Each row is where one point has got to under a steady rotation. How many steps took it there?
The counts run from 0 to 237.
[ 1.06 -2.92  3.79  1.78  3.11  1.23 -1.25  0.69 -0.09 -4.12  0.30  0.06
 -3.72 -0.81  1.70 -1.27  2.15 -1.25  0.94 -1.23 -3.49 -2.38 -2.07  1.33
 -0.46 -0.89  2.42 -2.28 -1.66 -0.35 -0.15 -0.16 -0.52  0.22  1.19  0.68]
76
[-2.08 -1.99  1.41 -0.22 -0.93  3.83 -0.22 -0.76  0.91 -1.15  0.20 -1.71
 -0.23  1.03  1.96  0.39  1.49 -0.91  4.14 -2.01 -3.51 -2.80 -2.17 -1.88
  1.15 -2.58  2.91  1.29  0.20 -2.37  1.71  0.75  2.24 -0.18  1.74  3.02]
67
[ 2.19  0.09  2.83 -1.32  1.19 -1.57  1.07 -0.26 -1.92  3.75  1.38 -3.33
 -1.51 -0.16  2.39  0.85  4.97  0.73  0.13 -2.94  0.51 -0.61  3.02  0.39
  1.98  0.40  1.01  0.94 -1.11  1.85  1.38 -0.81 -0.65  0.52 -1.35 -1.20]
213
[-1.72 -1.53 -0.55  2.58 -1.65  1.46 -0.66  0.40 -0.63 -1.75  2.85  0.23
  2.36  0.11  4.43  0.31  2.70  1.02  0.07 -1.67 -3.63 -2.41  0.39  0.76
 -2.84 -1.91 -0.80  1.46  0.11  1.62 -2.95 -1.51 -0.40 -1.81  0.22  5.01]
237
[ 3.50  0.01 -2.01  1.89  0.81  4.05 -0.66  1.23 -1.17  0.02 -1.12  1.37
  1.57 -1.41  1.69 -0.75  0.50  0.18 -0.47 -4.40  1.88 -0.50 -0.30  1.20
 -3.24  1.01 -1.80 -0.03 -0.21  1.13 -3.91  4.17  0.02 -3.53  0.02  0.91]
79
[-1.93 -0.47  1.01  2.27 -0.63  0.12 -2.61  1.73 -0.17 -0.30  3.17 -1.22
  1.41 -0.16  1.58 -1.32  4.80  0.39  1.41  0.20 -3.71 -2.81 -2.36 -2.24
 -1.37 -1.11 -1.13  1.03  0.69 -0.45 -1.27 -0.43  0.72 -2.59 -0.86  3.59]
236
[-1.87  0.33 -2.03 -0.04  1.20  0.68 -2.01 -0.39 -1.48  2.72 -0.50 -0.91
  1.81  2.89 -1.12 -0.80  1.47 -3.03  2.21 -0.92 -2.63 -1.16 -3.46 -3.02
  2.04  2.18 -0.22  2.97  2.29 -2.46  1.78  1.14  0.17 -1.22 -0.32  1.36]
226
[-1.26  0.44  1.00  1.46 -1.39  1.58 -1.72 -2.13 -0.49 -0.07  1.22 -2.53
  2.14  0.17 -3.30  0.59  3.82 -1.57  0.36  0.17 -7.28  0.31 -1.42  1.86
  1.93 -1.33 -0.51  0.67  1.16  0.23  0.27 -0.22  1.48 -3.05  1.57  0.61]
146
[ 3.76 -0.11  1.32 -0.73 -0.65  0.43  2.30 -0.77 -0.43  3.15  0.19 -2.46
  1.04 -0.03 -0.21  6.53  0.65  0.52  0.30 -2.96 -1.48  0.04  3.57 -0.24
  2.31 -2.65 -0.47  1.26  0.18 -0.18 -2.82  1.67  0.72  0.39  2.18 -0.07]
106
[ 2.91 -0.40 -1.73  1.80  0.81 -1.41 -0.87  4.41 -1.82  1.31 -0.74  0.40
  1.73 -0.39 -1.00  2.34  2.83  0.66 -0.23  1.12 -0.92  0.22 -1.00 -4.74
 -1.82 -0.57 -3.69  2.14 -0.01  0.68 -0.69 -0.95 -4.37 -1.50 -2.39 -0.68]
19
[-2.73 -1.57 -0.46 -2.45 -0.22 -3.19  0.57  0.52  0.27  0.23  3.21 -0.51
 -0.11  1.48  3.85  2.17 -3.23  4.14  2.11 -1.59  1.13 -1.22 -0.71  0.78
 -2.08  0.06 -1.37  1.61 -0.69  0.29 -0.60 -1.63 -0.30  1.71  1.85  3.53]
220
[ 0.23 -1.32  6.11 -1.46  2.85 -0.89 -2.29  0.96 -2.62  3.26  2.79 -0.05
 -1.88 -2.09 -0.51  0.76  3.80 -1.34  0.45 -1.30  0.12 -0.03  2.07 -1.41
  2.07  0.60  0.32 -1.83 -0.50 -0.88  0.13 -1.16 -2.62 -2.00  0.33 -2.18]
36
[ 0.76  1.93 -1.80 -1.08  0.78 -0.48  1.66 -2.96 -1.66  0.13  3.82  1.85
 -1.02  2.41  4.55  0.66  0.96  0.95  1.09 -2.48 -1.51 -1.36  1.06  0.52
 -1.60  1.01 -0.52  0.19 -1.95  1.65  3.95 -3.20  2.59  2.77 -0.15  0.86]
122
[ 1.04 -2.78  1.13 -0.48  1.28 -0.99  0.85  1.65 -2.67  1.74  0.16  0.46
  2.29 -0.10 -1.56  4.27  0.02 -2.71  3.23  0.23 -0.65  1.50  1.62 -0.10
  2.86 -1.54 -3.15  0.34 -0.12 -2.40 -1.91  0.61 -3.06 -0.78  3.24 -1.02]
206
[ 5.28  1.60 -1.00  0.22  1.22 -1.77  0.15 -0.76 -1.30  1.47 -1.55 -2.42
 -3.16  0.84  1.04  2.58  1.59 -0.45 -2.73 -2.91 -2.71 -0.06  1.20  2.05
 -0.05  1.42  0.70 -1.55 -2.80  4.15  1.17 -0.09  0.94  1.82  0.90  0.72]
15
[ 1.73  0.88 -0.15  0.37  4.55  1.78  0.53  0.31 -0.76  3.49  2.19 -0.61
  0.44  1.90 -2.77  3.52 -2.62  1.72  0.56 -3.54 -0.99  4.05 -1.20 -1.47
  1.62  1.23 -0.86 -1.15  1.36 -2.15  0.03 -2.15 -0.99 -1.85  1.59 -0.69]
125
[-0.78 -0.11 -4.26 -0.68 -1.13 -0.61  0.41  1.79 -2.37  0.09 -4.08  1.66
  1.83  2.56 -1.11  1.37 -0.57  4.45 -1.83  0.26  0.74 -4.44 -0.96 -0.06
 -1.86  1.76 -2.34  2.63  1.30 -0.17 -0.76  3.03 -0.29 -0.69 -1.02 -0.41]
2
[-0.39 -1.88  0.97  1.13  0.43  1.64 -2.71  3.31 -2.47  0.80  2.09  0.18
  0.14 -0.29 -1.25 -0.77  5.21 -0.76  1.19  0.86 -3.09 -1.07  1.13 -3.07
  0.64 -0.61  0.11  2.98  0.98 -0.32  2.53 -1.84 -2.61 -0.66 -2.50 -0.42]
136
[ 0.15  3.05  0.39 -2.63 -0.70 -0.06 -2.82  0.45 -0.56  1.47 -3.39 -0.40
 -2.87 -0.28 -2.52 -2.64  1.60  2.68 -1.35  0.50 -1.17 -5.12 -3.36 -1.80
 -0.43  2.64  0.74 -1.05 -1.18  0.81  2.16  2.03  0.41 -1.18 -1.47 -1.36]
172
[ 1.17 -0.12  0.06 -1.13  0.15  1.10 -0.96  1.44 -0.61 -3.94  0.49 -1.01
 -2.51  1.37 -0.47  2.85  0.37  1.67  2.76  0.60 -3.27 -2.90  1.19  1.28
  1.07 -0.64  1.49 -1.82 -1.89  1.71 -1.44  1.16  2.33  1.59  4.03  3.31]
183
[ 2.18  0.56  2.34 -0.08  3.87  0.18 -3.38  3.24 -2.01  2.50  1.63 -0.33
 -0.20  0.75 -3.62 -0.48 -0.92  2.88 -1.83 -2.95 -1.17  1.13 -0.27  1.09
 -1.06  3.34  0.91 -2.99  0.54 -0.61 -2.31 -0.51 -3.46 -1.57 -1.69  0.47]
233
[ 5.35  0.27 -2.73  0.98  2.00  3.60  0.92 -1.70 -1.20  1.16 -0.84 -1.17
 -0.33 -0.43 -0.36  1.12  3.11 -4.35  1.02 -4.40 -0.48  2.23 -1.13 -0.93
  1.57  0.37  0.54 -0.60 -0.35  1.01  0.03  3.55  3.63 -1.27  1.80 -1.35]
186
[-3.28 -1.41 -2.86 -2.97 -0.53 -3.14 -2.00 -1.84  0.52  0.78  2.71 -1.32
  1.20 -0.77  2.49 -2.19  1.61 -2.22  4.38 -1.25 -0.47  0.38 -2.42  0.08
 -0.41 -1.12 -0.69  1.68 -1.08 -0.59 -0.68  1.99  0.09 -0.08  1.83  2.53]
50
[-4.55 -1.54  0.51  1.71  1.04 -2.21  0.56 -1.75 -1.52 -0.87  0.86  0.20
  0.05  0.34  2.38 -0.53  2.06  0.23 -1.30 -2.98 -1.05 -1.25 -3.25  0.71
 -3.68  3.07 -2.09  3.17  1.80  0.00  1.36  0.21  1.60 -4.52 -0.90  1.32]
40
[-1.30  1.58 -3.37 -0.69  2.34 -2.67  0.48 -2.69 -1.02  0.00  1.35 -0.12
 -2.25 -0.11  1.49 -1.62  0.49 -1.30  0.48 -0.36 -1.66  3.73 -2.30  2.03
 -2.18  2.40 -2.88  0.71 -2.69  2.29  4.39 -0.70  0.39 -0.07  0.96 -0.49]
32
[ 1.98 -2.52 -1.72  1.36 -2.12 -1.06  0.58 -0.70  0.71 -0.49  3.19  1.86
  3.25 -0.38  2.45 -1.63  1.92  1.58 -0.33 -3.70 -1.90  0.03 -0.32  2.04
 -3.54 -3.95 -1.75 -1.70 -1.42  0.82 -1.12 -0.14 -1.12  1.54 -1.73  1.70]
60
[ 0.70  1.32  1.95 -3.01  2.75 -3.30  1.16 -0.36  0.04  3.51 -0.13 -3.64
 -2.94  0.71  4.97  0.75  2.16  1.07  1.77 -3.26  2.56 -1.85  1.45  0.66
 -0.08  2.93  1.47  2.09 -1.33  1.44  2.00 -0.66 -0.19 -0.13 -0.15 -0.40]
212
[-2.49  0.56 -1.66  0.51 -2.64 -1.14  1.47 -1.34 -3.32 -2.61  0.28  2.15
 -0.16  1.45 -0.82  3.53  1.82  2.12 -1.92  0.69 -2.21 -2.42  1.13  0.55
 -1.58  0.96 -3.08  2.53 -0.37  1.93  2.78  0.35  3.78  1.01  1.36 -0.95]
200
[-1.95  2.11 -0.18 -1.29 -0.24 -1.85  0.56  1.71 -0.88  0.63 -3.25  0.93
  0.14  1.75  2.11  1.88 -0.82 -1.71  3.66  1.44 -1.63 -5.14 -2.09  0.00
  0.02  2.80 -3.51 -1.67 -2.02 -0.92 -0.81  0.13 -1.49 -0.34  3.29  2.65]
12
[ 1.48  2.19 -1.46 -1.34 -1.09 -0.30 -2.81  2.03  0.13  1.12 -3.46 -3.07
 -1.79 -0.70 -2.03 -1.39  3.07  3.90 -0.53  1.09 -1.80 -4.99 -2.57 -1.24
  0.11  0.93  1.92  1.21 -0.68  2.41  0.88  1.32 -0.06 -0.51 -1.04  1.43]
173
[-2.07  0.03 -1.35 -1.17 -0.69 -0.08  0.38 -3.36  1.27  1.92 -0.75 -0.80
  0.62 -1.71  3.16 -3.12  0.28 -0.52  1.68 -2.96 -0.16  1.70 -4.15  1.38
 -2.47 -0.29 -3.16  3.52 -0.83  0.55  3.78  1.11 -0.79 -2.37  0.08 -0.50]
149
[ 2.35  0.84 -2.90 -0.26  0.83  2.42  0.78  1.19 -1.63  3.40 -4.57  1.29
  2.19 -0.61 -0.78  1.43 -0.56 -1.85  1.98 -0.18  0.34  0.39 -0.59  0.31
 -2.36  1.43 -3.57  0.98 -0.93 -2.05  0.22  3.06 -3.60 -2.25  1.93 -2.17]
188
[ 0.94  0.76  1.55  1.21 -0.32  2.27  2.68 -0.13  0.58 -3.39 -0.98 -0.07
 -2.28  0.29 -1.60  2.66 -1.05  4.75 -0.58  0.66 -4.61 -1.14 -0.76  1.73
 -1.37 -0.97  0.12 -0.66 -0.56 -0.67  2.55 -1.95  0.33  0.75  4.29 -0.49]
84
[-4.09 -1.42  1.02 -1.61  0.46 -2.22  0.20 -2.68  0.55 -0.31 -0.23  2.43
 -0.88 -0.38  3.49  2.38 -1.36 -2.75 -0.06 -1.59 -3.61 -1.86 -1.48  0.08
 -2.66  2.14 -0.79 -0.50 -2.44  1.52  0.61 -0.81 -1.13 -0.65  1.85  3.08]
130
[-0.12  1.32 -1.58 -3.48  1.29  2.50 -3.06  0.34 -0.42  3.88 -1.96  2.87
 -0.58 -1.58 -1.31 -3.25 -1.34  0.77  1.99 -0.35  0.80  0.25 -2.55 -1.11
 -1.00  1.93 -0.89 -1.45 -1.44 -0.98  3.48  1.79 -2.84  1.20 -0.96 -1.74]
72
[-1.55 -1.17  1.92 -0.36 -1.61  1.24  1.34  1.02 -1.69 -0.06 -0.58  3.82
  1.60  0.11  1.82  4.40  1.83  0.25  1.27  1.76  1.20 -3.98  2.07 -3.22
 -1.55  1.31 -3.42  1.41  1.30 -1.71  0.00  1.93 -0.55 -2.28 -0.06 -1.12]
198
[-2.03  0.54 -2.10 -0.39 -1.41 -2.07  0.17 -1.90 -0.20  0.33  2.08 -0.70
  1.00 -0.51  4.77 -1.37  2.29  1.10 -1.15 -2.07  0.87 -0.84 -1.16  0.29
 -3.50  0.76 -3.04  4.53  0.94  2.59  1.39  0.25  2.22 -2.60 -1.86  1.52]
41
[ 0.80  0.17  0.45 -1.89  1.83  1.48 -2.23 -0.38 -1.81  4.15 -0.29 -2.45
 -0.66 -0.59 -0.70  0.99 -1.18  2.52 -2.71 -3.69 -0.19  1.33  1.42  0.83
 -1.47  3.49  1.54  1.86  0.17  5.29  0.65  1.44 -1.86 -0.80 -0.22  1.01]
133
[ 0.45  1.50  0.00 -0.76  1.53 -0.23 -2.72 -0.34 -2.09  2.23 -1.84 -2.35
  0.49  0.90 -4.71 -3.07  3.47  1.93 -2.33 -0.59 -3.63 -1.87 -0.51  2.75
  2.04  2.64  1.98 -0.58  0.58  0.55  2.23  0.79 -0.69 -0.67 -2.43 -1.54]
55
